In the data rows, the value 128 means zero.
Here are some points, one per row:
[ 60 151 154 106 138 109 128 188 171 180 120 123 197 104  99 206  78 137
 146  23 127  42 123 118 127 136  95 148 165 168 212 210 105  83 177 141
 109 101  84  94 156 176 153 184  54 153 137  87  91 117 120 175]
[ 46 166 154  98 143 111 101  83 104 191 123  63  87  84 150  50  95 166
 160 181 196 101 143 146  87  68 123  51 128 136 166  84 110  74  86  72
 193 118 134  82  76 129 145 174 111 134 124 136  95 142  84 213]
[ 98 158 124 121 102  88  32 120 101 162 151 103 137 138 154 105 110  76
 152  83 162 162  41 204 115 129 153 175 193 134 118 154 158  27 105 187
  57 204 140 122  71 158  75 140 156 162 149 202 150 150  97 162]
[160 189 115 153 140  43 196  86 105  53  66  67 138 162 170 121 222 117
 165  71 107 154 112  69 194  97 162 157  98 125 171 140 103 107 123 163
 123 103 155 113 135  84 169 150 156 115 103  80 104 114 171 186]
[179  82  87 149 161  82  67 144 168 183  35  86  72 158 190  94  97  94
 121  65 115 109 119 103  95 169 126  83  70 102 120 179  96  77  98  70
 115 138 155 124 193  70  91 162  89 127 117 171 119 102 112  96]
[126 121  54 122 146  80 135 135 143 130 162  96 104 136 121 118 107 137
 184 131 148  50  99 173  77 103 114 155  38 132 107 133  49 179 187 176
 167  91 105 206 149 135 143 126 181 163  81 218  90 167 169 108]
[ 88 123 124 111 205  31  81 156 121 122 125 123 170 121 136 190 127  96
 102 148  61 168 173  97  84  99 218 151 134 103 188 120 173 141 168 113
 138 102 142  55 123 133 135 112 177  20 138 165  66 125 136 111]
[146  84 148 131  59  73  90 116 176 112  96  70  99 127 128 138 104 224
 101 149 164  40 191 134 195  88 201 158  82 157 122 129 199 102 227 139
 169  65 141 139  64 102 138 105 125 145 171 124 175 119 102  69]
[149 198 132  74 139 128 127 167  85 172 162 119  74 121  93  84 131 128
 152 114 131 105  91 153 122 126 134 220 180 101 154  98 121 138 184 111
 163 159 216 122 121  48 112 177 113 137  90 113 127  75 175  64]
[ 76  94  80 157 123  97 139 122 192  98 171 128 147 109  81  68 176 129
  95 144 128  98 139 108 135 128  71 189  91 130  88  86  75  84 147 120
  83 117 207  91  97 135  56 180 115  31  82 133 153 147 153 189]
[131 101  93 119 159 105 103  85 140 164 106 110  58  74 158 153 136  71
  91 202 162  95  70 118 103 104 147 119 179 106  53 141  67  84 161 164
  73 138  90 178 133 150 162 163 130  93 160  77 171  81 145 167]
[ 60 157 129  71 103  77  93  47 123 168 131 141 116 157 114 110 173  91
 196 130 107  83 107 100 175 106 128  92 182 102  85 180 141 150 128 123
 164 122 138 153 133 173   0 107 116  95 110 112 132 125 167 118]
[118  60 165 180 205 190 130  88 126 111  78 118 124 167  67 148  87 117
 132 111  81 123  93 140 188  80  93 124  98  86 183 161 164 105 147 124
 149 136 118 122  71 112  95 186 228 116 104 151 136  79 177 128]
[157 124 119 109 153  96 131 113 100 127 151 142 146 140 150  83 160 195
 100  65 138  54 213 161  95 111 147  63 148 119 102 161  96 141  82 172
 103 168  81  78  49 131 117 102 187 113 135 104 110 135 229  82]
[ 55 159 134 140 174 123 117 163 106 119 114  78  96 164 137 151 179 113
  80  90 204 122 114 170  70  70 109 108  98 188 135 112 161 222 133 137
 116 117 138 142 141 188 100 129  77 127 102 119 202 108 173  93]
[114 155 126 186 113  62 169  50 131 201 168 157 190 167 116 157  52  94
  83 146 181 144 122  91 152 178 139 140 102 147 119 196 156 164  91 146
 143 116  89 127  97  28 115 176 137  79  65 152 136 107 137 129]
[169  67  47 173 156 125 143  96  95 151 135  64 102 128 145 105 142 132
 127 131  64  65  90 165 137 222 158 148 173 169 207 100 120 213 105 168
 171 139 132  91  91 118 145 125 122  78 172 183 156 130 153 159]
[ 90 104  71 115 154 107 125 202  26  95 135 140 107 149 111 114  85 130
  29 133 134 117 118 152 200 115  79  94 134 147  40 179  85 131 158  84
 135  90 167  74 135  78 136 103 111 168 220 125 111 142 177 158]
[183 126 222 192 168 140 142 200 128 155 195 245  71 183 177  99 229 255
 106 200  94 152  99 121  92 123 149 137 134 109 161 250 175 111  99 149
 195 110 171 164 161 150 175 133 109  90 137  93 174 161 111 196]
[170 200 216 101 115 200 101 127 171 117  79  94 144 190 112  66 163 142
  45 157 117 155 178 154 182 125  78 115 175 121 127 161  86 141 143 209
 118 185 111 163 141 137 183 120 109  48 122 197 111 177  46 125]
[149 128 114  45  90 162 238  76  67  73 172 125  97 173 136 141 111 201
  95 148 106 145 134 128  99  97 140 171 123 158 170 105 147  79 120  72
  29 132 108 166 191 167  53 139 129 110 154 163  69  95  60  93]
[ 80  78  92 168  88 190 180 123  80 125 103 214 122  84 110 119 121 130
 174  67 140 142 129 140  94 115 150  77 112  69  61  72 217 124 133 202
 127 145 128 109 172 102 144 178  92 107 160 116  81 138  77 110]
[149 136 152  65 148 174 149  58 171  81 171 146 113 140  72  75  83  71
 191 108 183  95 118  93 119 177 109 103 118 121 106 116 201 161 140  72
  77 103 147 131 129 118 245  57 118 112 165 102 131 103 121 168]
[117 136 125  54 107 159 189 153 202 150  82 148 172 161 205 143  77 143
 177 188  61 128 100  63  69 132  96  79 106 172 128  65 153 118  84 224
 121 118 161 120 140  71 117  77 111 176 128 103 121 147 146 158]
[169 143 164 212 127  85 129 149 127  92 122 173 171 134 106 130  85 141
 226 192 142 210 153 179 174 146 147  67 127 210 156  51 125  85 160  79
 127 185  73 153 203 161 134 122 122 134 144 117 169  99 203 116]
[249 123 167 196 118 136 147 115 143 141 128 175 149 150 117 183 125  57
  97 164 173 219 255 221 133 109 155 121 163  53 182 115  97 205 182 142
 107 118 145 137 131 165  99 139  86 215 136 126 112 129 163 193]
[179  69 140  79  83  90 104 138  81 126 127 160 191  82  92 136 161 160
 164 155 118 188 110  83 140 171  37 115  85 119 116 120 105 175 110 128
 127 147 152  94 124 232 205 154 143 171  76 135 177  83  66  78]
[148  79 142 133 135 174 158 166 142 159 114  70 150  97 145 125 178 100
  97  95 130 203 137 131 162 156  97 146 149 218  52 107 198 165 168  71
 190 177  78 158  81 175  95  80 120 131  90  80  31 131  94 164]
[173 159 125 120 124 166 166 153 134 135 214 111  79  50 144 243 132 136
 161  99 203  76 124  67 192 108 102 133 137 100 114  76 144 104  65 161
 113 122 156 128 192 134 105  37 138  75 103 132 123 151 100 105]
[224 174 107  96  68 207  46 193 103 118 167  86 211  87 142 124  83 100
 143 142  53 161 136 125 121  93 171 113  75 162  99 152 129 185  92  99
 142 130 108 161 167 131 108 219 143 151 191  57 170 188 105 132]
[ 43 108 132 185  49 135 129 156 147  61 151  49 120 185 145 197 104 149
 110 151 133 143 110 126  83 233 123  98 152  65 156 153  47 144 124  89
 145 186 137 225 101 129 104  75 172 124 149  59 106 137  66 114]
[ 92 164  97 196  94 212 136 113 144  94  55 185  90  92 113  95 111 115
 166 149 134 110 127  88  58 150 168 151 156 173 113 150 122 134 125 120
  76 100 117  54 167 121 113  70 186 162  69 115 148 134  78 138]
[143  83 137  88 185 135  76 115  82  35 115 163 195  77 161 128 105 171
 117 117 100 152 105 147 135 160 130 168 152  71 100 108 151 143  70  92
 129  96  87 144 140  85 159  85  59 195   9 107 149 138  94 113]
[103 161  35  86 129 213  89 154 178 100 140 185 106 180  85 196 177 151
  99 121 126 144 143  90 159 120 188 134 116 106  86  93 143 104  44  40
 140 157 103 143  71 136 183 132 102 211 112 157 117 138 154  93]
[141 118 150 110  77 168 104 133 111 182 103 216 130  60 115  85 114  68
  44 107  90 216 117  67 136 126 113 163  64  93 198  53  75 120 149 153
 164  87  82 169 122 170 157  39 134 148 176 153 133 133 152 108]
[ 77 129 236 164 129 137 219 124 181 123 142 137 132  80 110 129 188  64
 178 133  96 134 158 181 109 139  60 141 172 134 114 100 113  87  90  95
 112  84 113  76 140  77 155 152 148 191 227 143 162 159  96   0]
Along one direction, these points spread out more than along any other. Take the direction at right angles to it along which they spread out most. Go by this last direction. How far along it is each point below, from 0 to 99? The average is 50, and the first point in the table lies past the average. One standard deviation of the points above along it is 16.
[118  60 165 180 205 190 130  88 126 111  78 118 124 167  67 148  87 117
 132 111  81 123  93 140 188  80  93 124  98  86 183 161 164 105 147 124
 149 136 118 122  71 112  95 186 228 116 104 151 136  79 177 128] 37
[149 136 152  65 148 174 149  58 171  81 171 146 113 140  72  75  83  71
 191 108 183  95 118  93 119 177 109 103 118 121 106 116 201 161 140  72
  77 103 147 131 129 118 245  57 118 112 165 102 131 103 121 168] 74
[173 159 125 120 124 166 166 153 134 135 214 111  79  50 144 243 132 136
 161  99 203  76 124  67 192 108 102 133 137 100 114  76 144 104  65 161
 113 122 156 128 192 134 105  37 138  75 103 132 123 151 100 105] 76
[179  82  87 149 161  82  67 144 168 183  35  86  72 158 190  94  97  94
 121  65 115 109 119 103  95 169 126  83  70 102 120 179  96  77  98  70
 115 138 155 124 193  70  91 162  89 127 117 171 119 102 112  96] 54
[149 128 114  45  90 162 238  76  67  73 172 125  97 173 136 141 111 201
  95 148 106 145 134 128  99  97 140 171 123 158 170 105 147  79 120  72
  29 132 108 166 191 167  53 139 129 110 154 163  69  95  60  93] 66
[146  84 148 131  59  73  90 116 176 112  96  70  99 127 128 138 104 224
 101 149 164  40 191 134 195  88 201 158  82 157 122 129 199 102 227 139
 169  65 141 139  64 102 138 105 125 145 171 124 175 119 102  69] 43
[126 121  54 122 146  80 135 135 143 130 162  96 104 136 121 118 107 137
 184 131 148  50  99 173  77 103 114 155  38 132 107 133  49 179 187 176
 167  91 105 206 149 135 143 126 181 163  81 218  90 167 169 108] 52
[103 161  35  86 129 213  89 154 178 100 140 185 106 180  85 196 177 151
  99 121 126 144 143  90 159 120 188 134 116 106  86  93 143 104  44  40
 140 157 103 143  71 136 183 132 102 211 112 157 117 138 154  93] 65
[170 200 216 101 115 200 101 127 171 117  79  94 144 190 112  66 163 142
  45 157 117 155 178 154 182 125  78 115 175 121 127 161  86 141 143 209
 118 185 111 163 141 137 183 120 109  48 122 197 111 177  46 125] 26
[117 136 125  54 107 159 189 153 202 150  82 148 172 161 205 143  77 143
 177 188  61 128 100  63  69 132  96  79 106 172 128  65 153 118  84 224
 121 118 161 120 140  71 117  77 111 176 128 103 121 147 146 158] 72
